How far apart are the two rows of each pair, measured in a hidden way? 0 means very close, and 30 very far. Two or three weighted sums of its numbers give each row a place; it is the straight-line distance between the places.
-1 61 88 -10 -9 -6 -6 -18 -7 -7 -16 13 -14 -13 -14 -12 -4 -18 -11 2 -9
1 83 69 -10 -10 -21 -11 -8 -11 -2 -14 22 -12 -14 -17 -11 -12 -1 -13 -11 -11: 5
9 111 36 -14 -9 5 -6 -14 -12 -13 -13 36 -15 -14 -14 -14 -17 -20 -12 -21 -13
-4 103 67 -15 -11 0 -7 -10 -15 -19 -2 13 -16 -16 -7 -16 -10 -2 -16 -16 -12: 6
12 24 55 -9 -8 -6 -2 -5 -7 -5 -14 33 -9 -11 -12 -10 -5 -10 -12 -15 -6
29 14 24 -13 -10 1 -8 -11 -3 -6 -11 50 -12 -13 -16 -13 -8 -19 -10 3 -5: 4
5 59 42 -14 -8 0 1 -8 -12 -3 6 16 -15 -13 -14 -14 -7 -6 -11 -12 -9
-2 101 66 -13 -9 2 -5 -4 -10 -14 -14 20 -15 -13 -11 -13 -12 -21 -13 -15 -13: 4
14 49 36 -10 -7 -6 -13 -6 1 -11 -15 39 -13 -13 -11 -11 -15 -9 -7 -8 -7
9 31 -2 -22 -18 -17 -20 -4 -19 -12 -23 2 127 11 -2 -17 -17 -12 -22 -29 -19: 12
3 49 -1 -20 -18 -14 -21 -15 -19 -10 -24 -5 127 16 -1 -15 -17 -25 -22 -22 -20
-15 14 32 -23 -22 -21 -23 -17 -21 -26 -24 -20 127 62 49 -9 -17 -19 -25 -26 -23: 13
-19 96 50 -25 -24 -25 -24 -24 -22 -29 -17 -24 90 85 66 1 -22 -27 -28 -32 -26
-20 36 72 -24 -25 -14 -25 -23 -23 -21 -26 -25 32 101 88 45 -20 -23 -27 -23 -25: 8
-19 47 77 -25 -22 -21 -22 -22 -25 -27 -22 -26 5 77 99 77 -21 -26 -26 -21 -25
-19 62 85 -24 -24 -27 -23 -27 -27 -22 -23 -24 -4 58 88 99 -15 -27 -26 -28 -24: 7
-20 39 101 -22 -25 -21 -23 -23 -22 -26 -24 -23 -7 50 60 121 -10 -27 -25 -23 -23
-18 40 76 -25 -24 -26 -24 -26 -20 -21 -27 -24 -9 51 107 120 -13 -23 -26 -31 -25: 9
-19 118 71 -26 -24 -24 -24 -24 -25 -28 -29 -25 -11 50 63 108 -16 -27 -27 -27 -25
-19 36 73 -24 -23 -22 -22 -25 -21 -19 -26 -24 -3 64 74 127 -18 -21 -27 -27 -23: 10
-19 69 70 -26 -24 -13 -24 -23 -23 -26 -29 -24 -3 72 68 103 -17 -20 -27 -29 -25
-18 -7 0 127 15 5 -12 -21 -24 -21 -23 -23 -22 -24 -23 -25 -18 -23 19 3 127: 4
-21 -26 -25 127 72 18 1 -17 -22 -27 -20 -25 -27 -27 -29 -28 -22 -23 22 32 73
-23 -29 -33 -30 -22 -19 22 127 127 39 -7 -28 -30 -31 -30 -31 -23 -27 -10 -24 31: 10
-22 -28 -31 -28 -25 -24 -14 46 127 127 3 -27 -28 -30 -30 -30 -23 -28 -7 8 57
-21 -23 -30 -28 -26 -22 -20 15 41 127 127 -25 -28 -28 -29 -29 -21 -28 -1 -9 73: 3
-22 -31 -30 -28 -27 -28 -21 -8 7 92 127 -26 -27 -29 -28 -29 -21 -25 -7 -9 56
-21 -27 -29 -26 -24 -24 -22 -7 3 62 127 -25 -26 -26 -26 -27 -18 -19 0 0 95: 11
-22 -30 -28 40 107 50 11 -15 -21 -22 -22 -24 64 44 43 -8 -19 -28 -28 -25 -25
-21 -26 -29 14 106 73 58 -12 -18 -23 -22 -24 64 35 7 -12 -22 -26 -29 -30 -24: 12
-22 -32 -30 -10 61 107 94 20 -13 -28 -29 -25 21 40 24 -3 -20 -28 -28 -23 -26
-22 -31 -31 -11 75 91 100 20 -8 -30 -26 -26 -4 29 37 19 -20 -27 -29 -28 -27: 1
-21 -26 -29 9 101 85 51 12 -11 -24 -28 -25 -11 35 24 35 -20 -25 -27 -29 -26
-21 -29 -29 23 116 90 38 -12 -21 -26 -28 -23 -11 27 19 56 -14 -26 -29 -27 -25: 5
-20 -30 -29 49 99 82 31 -17 -22 -25 -22 -24 -15 18 23 59 -8 -27 -28 -25 -25
-20 -25 -26 84 97 42 16 -12 -20 -24 -26 -25 -16 17 22 76 -13 -25 -26 -27 -24: 6
-20 -26 -27 89 92 23 12 -17 -22 -16 -25 -26 -17 13 37 79 -11 -16 -25 -28 -25
-21 -30 -26 95 79 91 -12 -12 -22 -22 -24 -25 -20 6 21 71 -1 -27 -27 -24 -25: 13
-20 -22 -26 116 70 32 12 -15 -20 -26 -20 -24 -18 10 16 91 -10 -28 -27 -25 -24
49 3 -14 -17 -14 -16 -9 -14 -9 -25 -21 -21 -10 19 43 106 -6 -14 -18 -14 -15: 8
43 -11 -9 -17 -11 -12 -14 -4 -11 -22 -22 -16 -13 7 19 86 35 -16 -15 -13 -15
84 -17 -23 -23 -19 -12 -20 -19 -20 -22 -24 -23 -7 46 66 92 -17 -9 -23 -21 -20: 10
91 -20 -26 -24 -22 -23 -23 -22 -19 -21 -20 -22 28 81 75 34 -18 -22 -25 -22 -22
106 -28 -26 -25 -22 -21 -21 -17 -21 -22 -21 -23 36 80 67 19 -17 -24 -24 -25 -23: 3
93 -23 -27 -25 -23 -16 -20 -17 -22 -26 -25 -23 48 79 73 23 -18 -26 -25 -22 -23
93 -27 -27 -25 -21 -18 -20 -23 -22 -26 -19 -24 50 86 82 18 -20 -26 -26 -21 -24: 4
-20 0 30 7 -18 -11 -19 -24 -24 -24 -26 -25 -27 -27 -27 -27 -9 -14 108 127 56
-22 35 52 -26 -27 -27 -26 -28 -26 -29 -29 -27 -30 -30 -31 -31 -17 22 127 127 -3: 9
-22 32 71 -25 -26 -18 -26 -26 -28 -27 -27 -26 -29 -29 -29 -30 -11 116 127 58 -17
-21 48 79 -25 -26 -24 -23 -25 -28 -28 -16 -26 -28 -29 -29 -29 -4 95 127 29 -18: 3
-21 31 66 -27 -26 -28 -26 -25 -27 -32 -27 -26 -28 -29 -29 -29 7 127 124 32 -15
-21 54 56 -27 -26 -19 -26 -26 -29 -32 -25 -27 -28 -29 -29 -29 8 127 97 50 -20: 7
-21 55 46 -28 -27 -28 -28 -25 -26 -26 -26 -27 -29 -30 -29 -30 0 127 86 54 -20
-20 51 70 -25 -25 -28 -23 -22 -26 -25 -26 -25 -26 -28 -28 -28 1 82 121 59 -13: 6
-21 57 65 -27 -25 -23 -25 -26 -26 -26 -23 -26 -27 -29 -27 -29 -1 115 106 51 -19
-21 48 41 -28 -27 -28 -27 -24 -26 -30 -29 -27 -29 -29 -29 -30 -12 127 94 83 -16: 1
-14 -20 -21 -18 -16 -3 -12 -5 -8 19 6 -20 -19 -19 -19 -19 -5 47 91 64 13
-14 -22 -21 -15 -15 2 -16 -18 -13 4 14 -21 -18 -18 -17 -18 -2 47 121 45 13: 2
-13 -15 -20 -15 -14 -14 -13 -16 -5 -14 32 -18 -19 -18 -17 -18 -7 77 76 60 5
-15 -22 -21 -19 -17 -14 -13 -11 -14 -1 26 -14 -18 -17 -20 -16 1 44 91 87 -1: 7
-14 -16 -20 -19 -15 -14 -16 -11 -13 1 10 -18 -17 -18 -19 -17 -2 90 82 61 -1
-13 -20 -19 -15 -9 -19 -10 -1 -3 -21 9 -20 -18 -17 -16 -16 2 86 72 62 -1: 8
-15 -18 -20 -17 -12 -20 -13 -8 -12 -7 16 -18 -16 -17 -19 -18 27 58 71 67 -5
-15 -21 -21 -18 -15 -12 -13 -8 -7 -16 -15 -21 -20 -19 -17 -18 3 127 64 45 -8: 4
-13 21 -17 -13 -11 14 -8 -9 -7 4 10 -14 -5 23 30 61 4 -10 -12 -24 -11
-14 -23 -21 -16 -16 -3 -17 -8 -6 -3 20 -20 -17 -19 -18 -14 127 37 -6 -4 -17: 15
-16 -26 -23 -21 -18 -13 -9 -2 26 52 49 -22 -22 -21 -20 -18 110 18 -19 -14 -20
-18 -24 -25 0 58 54 65 4 -8 -21 -23 -24 -25 -24 -24 -20 90 5 -20 -8 -20: 9
-17 -22 -24 16 74 43 30 7 -7 -15 1 -20 -22 -21 -19 -17 51 26 -19 -25 -18
-18 -26 -25 17 67 32 28 0 -11 -26 -20 -21 -22 -23 -24 -19 113 13 -17 -18 -20: 4
-21 -26 -28 6 43 88 35 2 -18 -29 -24 -23 -25 -26 -25 -24 110 39 -20 -28 -23
-18 -24 -25 29 43 33 10 -12 -19 -18 -22 -24 -24 -23 -24 -22 116 39 -16 -5 -21: 11
-18 -25 -21 42 19 35 -1 -18 -18 -21 -20 -22 -22 -22 -21 -21 127 37 -14 -12 -21
-17 -19 -20 47 19 7 -2 -11 -16 -23 -7 -20 -22 -22 -22 -19 107 49 -13 -10 -18: 5
-16 -20 -17 49 28 24 -5 -12 -17 -12 -22 -22 -21 -20 -19 -15 88 45 -11 -7 -14
-17 -23 -21 53 37 25 -4 -12 -12 -14 -16 -20 -21 -21 -21 -17 84 50 -9 -19 -18: 2
-18 -27 -24 25 33 31 -5 -15 -20 -22 -23 -23 -24 -24 -25 -21 127 20 -18 -26 -21
-16 -24 -22 42 54 57 2 -5 -10 -22 -19 -21 -21 -20 -18 -14 75 8 -13 -2 -17: 2
-16 -21 -18 53 35 21 8 -10 -17 -16 -18 -19 -20 -19 -19 -17 72 52 -10 -18 -16
-17 -18 -21 33 6 6 -17 -18 -19 -28 -19 -23 -23 -23 -24 -22 127 68 -14 -18 -20: 4
-16 37 65 -12 -17 -7 -15 -13 -14 -7 -19 -20 -10 26 49 73 -10 -5 -20 -23 -17
-15 55 52 -10 -16 -15 -13 -20 -13 -22 -20 -21 -3 37 45 70 -13 -6 -20 -8 -19: 7
-13 10 2 -23 -22 -11 -19 -17 -19 -21 -18 -24 -24 -24 -25 -24 127 43 -11 -21 -20
12 -23 -22 -22 -22 -25 -22 -15 -23 -22 -24 -24 -24 -25 -25 -24 54 127 33 21 -18: 10
127 -18 -21 -18 -15 -14 -19 -8 -19 -14 -12 58 -18 -20 -20 -18 -10 -20 -17 -12 -18
126 -12 -21 -19 -18 -5 -19 -19 -15 -21 -20 85 -17 -19 -18 -21 -15 -12 -19 -20 -16: 5
127 -27 -23 -21 -19 -16 -18 -9 -19 -9 -13 92 -16 -21 -24 -22 -18 -22 -20 -19 -18
124 -21 -24 -21 -18 -17 -15 -18 -20 -25 -9 105 -10 -19 -21 -22 -16 -18 -21 -16 -19: 4
127 -22 -23 -21 -19 -20 -16 -17 -18 -17 -25 100 -6 -19 -25 -22 -19 -20 -22 -17 -18
78 -30 -30 -28 -26 -16 -24 -27 -27 -22 -24 -26 -28 -28 -28 -26 127 30 -22 -28 -26: 12
43 -30 -31 -30 -27 -26 -28 -23 -26 -30 -23 -27 -29 -30 -30 -28 127 96 -23 -26 -27
-20 44 51 -27 -26 -23 -26 -23 -27 -31 -24 -27 -29 -29 -29 -29 -17 74 127 108 -1: 27
-21 37 77 -25 -25 -21 -24 -24 -25 -29 -20 -27 -27 -28 -29 -28 -9 24 127 106 9
-20 8 52 6 -19 -11 -21 -18 -21 -25 -19 -24 -25 -26 -26 -26 -19 -1 36 95 127: 22
-21 -27 -27 127 89 46 -6 -23 -21 -21 -26 -27 -27 -28 -28 -28 -23 -24 1 28 78
-20 -26 -27 -24 -20 -17 -18 -13 0 29 127 -23 -25 -25 -28 -26 -17 -19 -1 3 76: 8
-17 -14 -24 -21 -17 -20 -21 -13 -10 21 127 -22 -22 -20 -21 -20 -16 -22 6 0 127
-14 -23 -20 -17 -14 -20 -12 -11 -5 9 9 -19 -17 -17 -18 -17 -12 -19 49 26 127: 15
-15 -23 -20 -19 -15 -17 -14 -17 -14 2 58 -21 -19 -18 -17 -18 -18 -4 54 34 127
-15 -26 -24 -20 -17 -12 -14 -16 -14 -7 -3 -21 -20 -21 -17 -20 -16 7 91 127 74: 13
-16 -26 -21 -19 -18 -14 -14 -15 -15 8 1 -23 -18 -20 -19 -20 -13 17 127 104 34
-13 -24 -20 -17 -13 -11 -15 -11 -8 -12 6 -18 -17 -18 -18 -17 4 59 104 70 5: 11
-15 -15 -23 -19 -17 -17 -17 -20 -16 -16 17 -18 -20 -21 -19 -21 -1 127 76 65 -11
-14 -8 -20 -15 -14 -15 -6 -16 -12 -12 7 -17 -17 -18 -18 -18 12 87 87 39 -3: 2
-16 -22 -21 -19 -16 -16 -8 -14 -12 -14 0 -20 -18 -18 -20 -19 31 121 51 62 -11
-14 -23 -21 -16 -15 -7 -13 -18 -14 -17 -19 -19 -19 -17 -14 -17 68 127 35 21 -11: 4
-12 -8 -17 -13 -11 3 -7 2 -3 3 15 -11 83 25 19 -6 -13 -9 -13 -4 -12
-11 -19 -17 -13 -10 -16 -3 -3 -6 -13 21 -10 91 33 31 -3 4 -14 -12 -15 -12: 6
-10 -13 -13 -6 -6 -13 -12 9 -9 -8 -6 5 116 20 -1 -3 -12 -8 -12 -12 -6
-13 -19 -16 -15 -10 3 -10 -7 -6 23 12 6 105 15 9 -6 -13 -12 -13 -18 -11: 9
-10 -18 -16 -13 -11 -14 -5 -11 -9 -7 8 10 123 21 22 -8 -16 -17 -13 -9 -8
-13 -17 -17 -14 -14 -16 -14 -9 -15 -2 34 0 127 21 12 -11 -5 -13 -10 -17 -14: 3
-11 -21 -17 -17 -13 -22 -13 -16 -11 -23 33 -18 0 52 61 93 5 -9 -14 -6 -17
-14 -10 -19 -14 -14 7 -13 -15 -10 -18 4 -17 8 53 80 73 -7 -12 -17 -6 -14: 6
-10 -14 -16 -14 -10 -12 -6 -9 -14 0 -8 -15 6 52 63 71 -6 -10 -10 -5 -11
-13 -11 -17 -13 -13 5 -13 -4 -13 -10 16 -15 7 52 39 67 -6 -14 -13 3 -13: 10
-11 -21 -18 -13 -10 -17 -12 4 -5 -10 -3 -17 8 51 85 82 -9 -15 -17 -14 -14
-13 -20 -18 -14 -14 -5 -12 -11 -14 -14 37 -17 12 56 50 63 -1 -18 -18 3 -15: 7
-10 -21 -19 -15 -11 -16 -5 -12 -11 -5 16 -13 18 69 66 52 -8 -13 -17 -14 -12
-12 -12 -20 -14 -13 -18 -15 -10 -7 -16 30 -17 16 58 68 57 -9 -12 -15 -5 -15: 3
-13 -13 -19 -15 -15 -9 -6 -13 -5 -1 45 -19 -2 42 53 80 -9 -17 -15 -16 -13
-13 -16 -17 -15 -13 -3 -14 -16 -9 13 63 -17 -7 19 30 71 5 -7 -11 -17 -14: 3
-12 -15 -16 -14 -11 -1 -9 -11 -6 3 16 -17 -8 10 22 77 22 -2 -12 0 -10
-21 -24 -29 43 100 39 15 -21 -21 -17 -25 -25 37 56 56 4 -21 -26 -26 -25 -25: 27
-19 -20 -21 77 19 3 -16 -17 -21 -20 -26 -22 26 85 92 37 -21 -27 -23 -23 -22
-15 38 62 21 -11 -11 -18 -11 -17 -10 -7 21 79 -5 -9 -17 -14 -23 -21 -25 -14: 18
-17 60 69 2 -17 -24 -15 -10 -18 -17 -18 127 -14 -21 -23 -20 -8 -20 -23 -22 -18
-13 74 86 -19 -19 -12 -12 -5 -19 -21 -20 96 -14 -20 -21 -21 -19 -16 -19 3 -19: 2
-4 33 23 -17 -14 -19 -15 -16 -11 -20 2 127 -7 -18 -11 -19 -6 -15 -20 -19 -15
-7 79 61 -18 -13 -21 -13 -19 -17 -19 -23 124 -14 -18 -20 -20 -19 -13 -16 -23 -17: 3
-6 102 27 -18 -16 -15 -12 -19 -10 -21 -21 118 -15 -18 -17 -18 -13 -20 -18 -18 -16
6 11 12 -17 -16 -11 -14 -10 -17 -10 -17 127 -12 -18 -18 -19 -19 -7 -17 -18 -13: 13
24 4 -1 -17 -13 -14 -13 -18 -5 -9 -13 123 -2 -15 -15 -17 -13 -11 -18 -5 -15
10 24 10 -15 -16 -12 -10 8 -6 -12 -17 103 -11 -17 -17 -17 -11 -10 -14 -2 -15: 4
-2 32 36 -16 -15 -10 -19 -11 -8 -15 -18 127 -12 -17 -18 -17 -12 -22 -15 -17 -15
-6 60 65 -15 -13 -22 -11 -7 -17 -9 -21 97 -16 -17 -12 -17 -12 -12 -17 -17 -15: 7
1 72 24 -17 -16 -4 -11 -8 -8 -17 -21 89 -14 -18 -16 -18 -8 -7 -15 -10 -16
11 1 5 -16 -17 -9 -11 -10 -15 -12 -22 127 -11 -17 -18 -16 -14 -20 -15 -11 -14: 11
2 13 28 -13 -10 4 -5 -16 -11 -10 -9 115 -13 -15 -14 -16 -8 -22 -9 -23 -13
21 1 6 -15 -12 -3 -10 -8 -9 -17 2 123 -12 -16 -13 -17 -10 -23 -18 -18 -14: 5
42 -5 -8 -16 -16 -25 -13 -11 -5 -18 -24 127 -10 -17 -15 -18 -12 -7 -16 -6 -15
69 -14 -14 -19 -11 -13 -17 -12 -10 -18 -13 122 -8 -18 -17 -20 -13 -17 -17 -16 -15: 2
-18 14 20 -9 -19 -17 -16 -22 -23 -10 -18 -22 -23 -24 -24 -24 48 127 31 19 -18
-14 8 25 12 -10 -14 -11 -13 -11 -14 -13 -23 -19 -18 -17 -10 115 31 -11 -14 -15: 14
-13 3 3 22 -3 -8 -14 -12 -5 -17 -18 -17 27 58 55 38 -14 -11 -16 -19 -12
-13 41 19 1 -12 0 -18 -6 -12 -21 -13 -18 26 56 58 27 -15 -22 -20 -25 -12: 2
-13 5 15 6 -9 -6 -9 -1 -18 -8 -16 -17 24 55 46 32 -4 -15 -16 -19 -13
-12 15 15 4 -11 -18 -15 -13 -9 -10 -11 -16 16 56 55 45 -10 -13 -17 -16 -13: 1
-13 4 8 20 -6 -13 -9 -10 -7 -1 -24 -19 42 65 43 20 -11 -18 -18 -18 -13
-14 0 3 24 -1 -4 -6 -6 -13 -23 -21 -17 55 52 44 12 -9 -16 -15 -12 -14: 1
-14 -1 3 28 1 -7 -13 -13 -12 -11 -17 -15 69 52 34 4 -13 -5 -18 -14 -17
-12 -23 -1 41 6 4 -11 -14 -11 -15 -17 -14 89 45 38 1 -11 -22 -18 -24 -14: 4
-15 -6 -5 43 2 -8 -9 -16 -16 3 -11 -14 95 36 19 -1 -15 -19 -18 -14 -15
-15 6 25 -7 -13 -5 -11 -11 -13 -20 -19 -21 -18 -18 -19 -15 122 47 -11 -8 -13: 17
-14 5 16 6 -8 -11 -12 -11 -7 2 -19 -20 -19 -17 -14 -14 113 36 -9 -24 -14
-18 -26 -27 -12 41 12 47 46 3 -9 -2 -24 -25 -25 -27 -24 5 80 5 23 -20: 1
-19 -21 -26 -23 -10 8 37 52 53 27 -21 -23 -24 -24 -26 -25 3 66 15 31 -20
-18 -24 -26 -22 -16 -3 -3 26 55 38 -19 -22 -23 -23 -24 -23 32 98 9 14 -18: 1
-19 -25 -25 -24 -19 -17 -7 33 29 59 27 -21 -23 -23 -22 -23 33 95 3 -10 -18
-18 -20 -25 -23 -19 -15 -12 3 31 55 62 -23 -23 -23 -25 -23 23 85 11 -3 -16: 1
-17 -20 -24 -22 -16 -7 -9 -5 2 37 48 -20 -22 -21 -21 -21 12 124 13 8 -14
-18 -26 -25 -22 -20 -17 -15 -11 4 30 27 -22 -22 -22 -21 -21 25 127 25 20 -16: 3
-16 -24 -23 -18 -17 -19 -11 -14 -9 63 58 -17 -22 -20 -21 -19 23 75 39 6 -14
-14 -16 -21 -16 -17 -14 -7 -9 -12 12 60 -21 -19 -20 -18 -18 15 88 53 7 -10: 9
-15 -16 -19 -19 -14 -16 -16 2 -1 25 40 -18 -18 -18 -16 -20 2 69 59 31 -9
-15 -20 -22 -19 -15 -20 -8 -12 -1 44 52 -20 26 49 51 24 -14 -5 -19 -16 -17: 6
-16 -21 -23 -20 -15 -3 -6 14 17 30 35 -17 15 47 53 25 -16 -14 -18 -22 -16
-18 -25 -26 -21 -16 -12 23 64 107 39 -9 -23 -3 22 21 21 -17 -23 -25 -16 -20: 11
-19 -24 -26 -22 -11 0 25 127 52 7 -10 -21 -6 17 34 18 -17 -16 -23 -24 -21
-19 -27 -26 -21 1 55 49 36 120 -11 -23 -23 -12 12 20 16 -12 -22 -25 -20 -23: 13
-18 -24 -25 -15 26 63 89 33 43 -17 -22 -22 -12 11 13 31 -19 -16 -25 -25 -22
-18 -24 -26 -13 36 42 103 52 21 -18 -21 -24 -10 11 22 26 -19 -26 -26 -22 -22: 8
-18 127 72 -22 -21 -14 -21 -16 -23 -17 -20 -10 95 -2 -11 -21 -13 -16 -25 -21 -23
-8 58 27 -22 -19 -10 -14 -20 -16 -25 -23 -4 127 15 12 -16 -19 -22 -18 -9 -17: 7
-22 -32 -30 -24 1 1 107 87 81 -1 -26 -26 24 31 14 -8 -20 -25 -28 -29 -26
-21 -26 -30 -21 19 53 127 96 14 -24 -24 -26 -19 8 0 37 -12 -28 -28 -29 -26: 20
-21 -29 -29 -8 70 103 127 19 -9 -17 -30 -25 -24 -7 0 32 -14 -23 -29 -28 -26
-21 -29 -29 10 127 88 84 1 -6 -25 -27 -26 -24 -11 -7 31 1 -27 -28 -20 -25: 10
-21 -26 -28 44 127 64 57 -7 -13 -25 -27 -25 -24 -14 -4 34 10 -23 -28 -25 -25
-21 -27 -28 71 102 127 12 -13 -20 -27 -22 -25 -26 -17 -16 27 -1 -18 -27 -28 -26: 11
-20 -10 -26 113 99 62 16 -15 -22 -23 -26 -25 -24 -14 -14 38 17 -22 -25 -27 -23
-20 -21 -24 117 83 58 -9 -7 -23 -11 -27 -25 -25 -14 -14 32 46 -20 -27 -29 -23: 2
-19 -13 -21 125 51 54 -5 -13 -22 -24 -20 -22 -23 -12 -3 49 23 -13 -25 -23 -23
21 -19 -24 -25 -21 -25 -23 -23 -24 -28 -27 -24 -26 -24 -25 -21 127 38 -17 -22 -24: 13
-17 13 52 39 -8 -8 -20 -22 -17 -26 -27 -21 -22 -23 -18 -23 -18 -22 41 21 127
-23 -30 -32 12 127 90 113 -9 -18 -23 -26 -27 -29 -30 -30 -31 -24 -23 8 8 33: 2
-23 -31 -32 -24 17 45 127 121 30 -17 -28 -28 -30 -31 -31 -32 -22 -26 -1 18 30
-24 -32 -33 -30 -5 -8 117 127 107 -21 -28 -28 -31 -31 -31 -32 -23 -25 -6 10 26: 10
-23 -33 -32 -29 -20 -20 29 104 127 51 -9 -28 -29 -30 -30 -30 -24 -27 -7 17 34
-22 -25 -30 -29 -24 -25 -9 79 117 83 73 -27 -27 -29 -27 -28 -23 -25 -8 -3 48: 4
-21 -29 -29 -26 -23 -24 -21 4 9 127 90 -25 -26 -27 -28 -28 -20 -25 -10 2 65
-19 -28 -25 -22 -20 -16 -17 -10 1 86 127 -23 -23 -23 -27 -23 -17 -19 0 -7 82: 11
-18 -23 -25 -24 -18 -23 -21 -16 -1 20 127 -22 -23 -23 -21 -22 -19 -16 -3 0 87
-15 -13 -23 -20 -17 -17 -18 -12 -5 49 104 -21 -21 -20 -23 -20 -18 -18 9 7 124: 4
-16 -21 -25 -22 -19 -15 -23 -21 -14 -20 11 -21 -23 -24 -17 -23 -10 2 114 127 47
-16 -22 -25 -22 -19 -21 -18 -19 -10 -10 -5 -22 -23 -22 -19 -17 127 77 -17 -19 -19: 24
-16 -21 -21 -17 -16 -15 -13 -11 -1 39 12 -20 0 43 58 79 -6 -10 -19 -1 -15
-15 -21 -22 -19 -16 -15 -12 -9 6 69 34 -23 22 60 58 31 -11 -24 -19 -26 -19: 13
-17 -28 -26 -22 -19 -22 -11 25 21 66 69 -21 37 38 36 -2 -12 -22 -21 -25 -20
-18 -29 -25 -23 -20 -20 -8 16 31 127 7 -21 51 30 31 -4 -19 -23 -23 -25 -19: 20
-20 -29 -29 -25 -16 -9 10 49 96 127 -6 -24 -25 -26 -25 -28 -18 -23 36 15 12
-19 -25 -26 -24 -17 -3 -1 37 81 81 -9 -22 -25 -24 -25 -25 -10 17 56 26 -6: 5
-16 -18 -20 -17 -15 -10 -10 -7 -10 -10 -5 -20 -18 -19 -14 -19 -10 7 118 127 8
-15 -15 -22 -19 -15 -15 -12 -19 -10 -15 9 -20 -19 -19 -19 -19 -4 32 121 117 1: 3
-14 -24 -21 -18 -16 -7 -14 -20 -11 -22 11 -17 -18 -18 -14 -18 -6 117 89 51 3
-14 -23 -20 -18 -13 -17 -14 -12 -10 -6 21 -19 -19 -19 -22 -19 27 49 94 63 -4: 4
-16 -23 -23 -19 -17 -21 -13 -6 -17 -13 -2 -18 -19 -20 -19 -20 3 114 59 111 -6
-11 -22 -14 -13 -6 -4 -8 -11 1 -1 26 5 82 15 15 -6 -2 -16 -14 -9 -9: 4
-13 -8 -16 -12 -8 -11 -9 -1 -6 16 16 -6 84 21 11 -3 -6 0 -13 -20 -12
-14 -24 -23 -16 -15 -7 -14 -12 -10 14 97 -13 91 15 9 -12 -10 -12 -18 -12 -13: 5
-15 -16 -21 -17 -14 -21 -11 -14 -6 0 92 -13 104 24 10 -8 -13 -24 -20 -1 -14
-18 -22 -24 63 74 22 6 -3 -15 0 -22 -14 81 3 -4 -18 -9 -16 -22 -17 -22: 2
-15 -4 4 63 7 7 -10 -16 -4 -8 -19 12 70 0 -9 -15 -1 -19 -15 -14 -13
20 0 10 -10 -5 -18 -9 -4 -12 -12 -10 91 -8 -10 -10 -9 -6 -17 -8 -12 -9: 12
49 -3 -5 -12 -9 -11 -10 -10 -9 -10 -17 73 -10 -13 -14 -13 -13 0 -9 -1 -10
70 -4 -10 -15 -11 1 -8 -13 -10 -18 4 64 -13 -15 -16 -16 -13 -7 -15 -16 -11: 4
84 -8 -12 -13 -12 -7 -17 -13 -14 -11 -20 57 -13 -16 -11 -13 -7 5 -15 -8 -12
107 -5 -13 -18 -14 -7 -10 -9 -14 -11 -12 55 -17 -17 -19 -19 -9 -13 -18 -14 -15: 3
100 -11 -13 -14 -11 0 -6 -10 -5 -12 -21 47 -13 -16 -15 -15 -12 -10 -13 -18 -13
127 -18 -16 -16 -14 -10 -17 -6 -18 -22 -23 63 -17 -18 -15 -18 -16 -17 -16 -9 -15: 2
127 -16 -20 -21 -16 -21 -11 -12 -16 -8 -15 73 -19 -20 -23 -20 -15 -22 -20 -14 -18
127 -28 -20 -19 -17 -23 -18 -14 -13 -20 -18 81 -18 -20 -20 -21 -18 -10 -21 -6 -19: 1
-21 -30 -28 -26 -23 -24 -14 34 82 127 121 -26 -27 -26 -26 -27 -20 -29 -20 -18 20
-21 -32 -31 -25 3 4 127 127 67 -5 -25 -26 -28 -29 -27 -29 -22 -23 -23 -16 9: 18
-16 -24 -20 79 117 40 40 -11 -13 -20 -19 -22 -22 -21 -18 -20 -18 -14 -5 -16 39
-13 9 13 68 12 -4 -7 -10 -13 -15 -6 -18 -16 -14 -15 -14 -14 -3 11 4 61: 4
-10 31 37 19 -2 0 -8 -4 -10 -8 -13 -17 -15 -15 -8 -13 -12 -1 7 2 54
-10 22 51 8 -8 -9 -7 -11 -16 -13 -6 -13 -15 -15 -17 -13 -12 7 27 9 51: 5
-14 -1 9 9 -6 -9 -7 -3 -15 -15 -16 -19 -17 -18 -19 -19 -17 19 46 103 35
-19 -25 -22 32 37 29 1 -15 -18 -16 -12 -21 -22 -22 -22 -22 8 108 16 37 -15: 8
-10 87 127 -11 -13 -8 -3 -8 -14 -21 -13 -1 -17 -16 -13 -15 -18 -6 -16 -11 -14
-13 114 127 -10 -11 -14 -9 -15 -13 -9 -12 -2 -17 -18 -18 -16 -8 -12 -18 -18 -16: 2
